In the rows, 128 means zero.
X: 3 groups of rows, each row roughly a mix of its group's hidden directions
X (71 x 10)
[[123 128 148 150 139 129 117 128 191  81]
 [114 137 144 148 131 134 108 105 176  73]
 [115 134  95 132 100 154  73 136  91 123]
 [175 112 161 117 124  90 167 141 127 109]
 [156  95 123 172 121 117 152 109  83 110]
 [144 158 184 170 124 130 105 110 140 142]
 [121 140  91 103 135 116 149 175 122 175]
 [129 130 146 164 136 153 159  96 104  79]
 [118 158 155 171 158 153 128  95 107 155]
 [158 122  59 100 126 130 125 136 141 150]
 [ 91  95 105 125 152 131 167 114  84 120]
 [175 112 158 100 168 114 127 109 101 117]
 [139 151  73 119 152 175 148 109 125 122]
 [161  98  66 103 113 115 141 131 140 117]
 [172 100 161 119 169 110 144 156 147 129]
 [ 83 156 122  89 149 166 139 136 141 103]
 [175 119 125 103 102  93  94 165 127 130]
 [124 148 165 136 123  76 111 103 155  97]
 [121 146 114 105 115 117 152 181 107 174]
 [110 172 137 105 139 145  94 145 157 168]
 [ 72 155 108 149 137 138  85 127 127 151]
 [176 153 139 154 116 123  93 120 151 167]
 [134 136 164 167 127 149 148 106 107  77]
 [151 111 154 130 154 113 146 176 177 127]
 [ 99 158 134 141 116  95  67 118 136 116]
 [146 146 106 135 138 126  98 130 129 199]
 [139 131 151 133 108  64 124 165 102 119]
 [112 126 129 157 133 137 111 111 188  85]
 [114 121 127 118 127  81 142 158 151 184]
 [ 88 143 109 155  80 150 111  95 116 121]
 [112 120 121 140 157 182 179 115 113 133]
 [ 68 152 111 145 133 124  90 127 137 159]
 [122 137 110 130  86 124  70 132  93 105]
 [146 151 132 128 121 118  84 148 143 189]
 [109  70 102 111 125  93 149 139 101 128]
 [108  81 156 140 117  95 152 129 101  93]
 [107 106  82 158 103 145 137 134 124 176]
 [107 129 127 157 129 132 124 143 199 101]
 [129 171 187 160 128 150 109 122 133 120]
 [169  73 169 156 132 132 133 121 129 131]
 [110 123 139 124 160 125 171 110 178 161]
 [124 127 148 132 174 117 177 142 159 161]
 [153 134 172 182 122 132 134  99 115 103]
 [172  95 103 101 124 160 154 154 120 150]
 [100 152  98  84 147 143 114 146 149 168]
 [169  80 135 135 171 130 122  93 131 123]
 [124 131 162 147 126 123 129 156 189  94]
 [104 131  88 131 100 155  80 135  93 135]
 [140 164 117 115 133 135  92 135 164 181]
 [168  92  70 118 113 114 146 124 128 115]
 [184 102 149 105 122 119 172 128 136 107]
 [127 129 122 104 115  94  97 122 185 161]
 [144 108 145 134 147 115 150 182 175 140]
 [ 67 139 126 154 153 143 159 110 131 152]
 [130 125 121 113 131  84 117 168 154 179]
 [ 82 136  93 137 102 156  87 111 111 136]
 [165 131 158  91 162 113 123 105  91 110]
 [182 115  69 139 120 135 139 119 114 127]
 [166  98 130 109 156 116 151 156 107 170]
 [124 168 179 166 142 148 111 108 131 144]
 [ 98 137 189 141 131 135 139 113 136  84]
 [140 113 143 136 150 116 146 178 184 131]
 [ 94 171 106 118 140 120 122 148 177 102]
 [ 79 150 117 136 133 107  88 126 157 163]
 [135  88  78  91 111 103 135 156 124 125]
 [124 134  98 124 133 190  90 100 141 123]
 [176  98 169 115 147 114 147 152 109 146]
 [170 103  94 104 120 166 123 160 108 145]
 [152 130  97 111 145 160  82 157 144 158]
 [ 90 126  85 160  93 144 133 141 143 160]
 [148 135 176 131 151  89 157 115 157 103]]
which group is each row in? (one row of each group first)
[ 97 113  79 162 101 146 131 132 141 164] | H
[174 105 100 107 115 173 124 148 102 125] | C
[ 94 156 126  92 143 134 101 149 154 172] | D

[128 105 128 124 148 156 199 118 134 146] | C
[155 177 146 142 126 166 120 112 158  98] | D
[120 140 117 116  99 137 122  99  60 147] | H
[128 130  98 106 137 116 153 176 118 179] | H
[ 79 174  93 127 101 137 112 111 131 113] | H
[189 146 108 136 109 125  99 128 157 155] | D
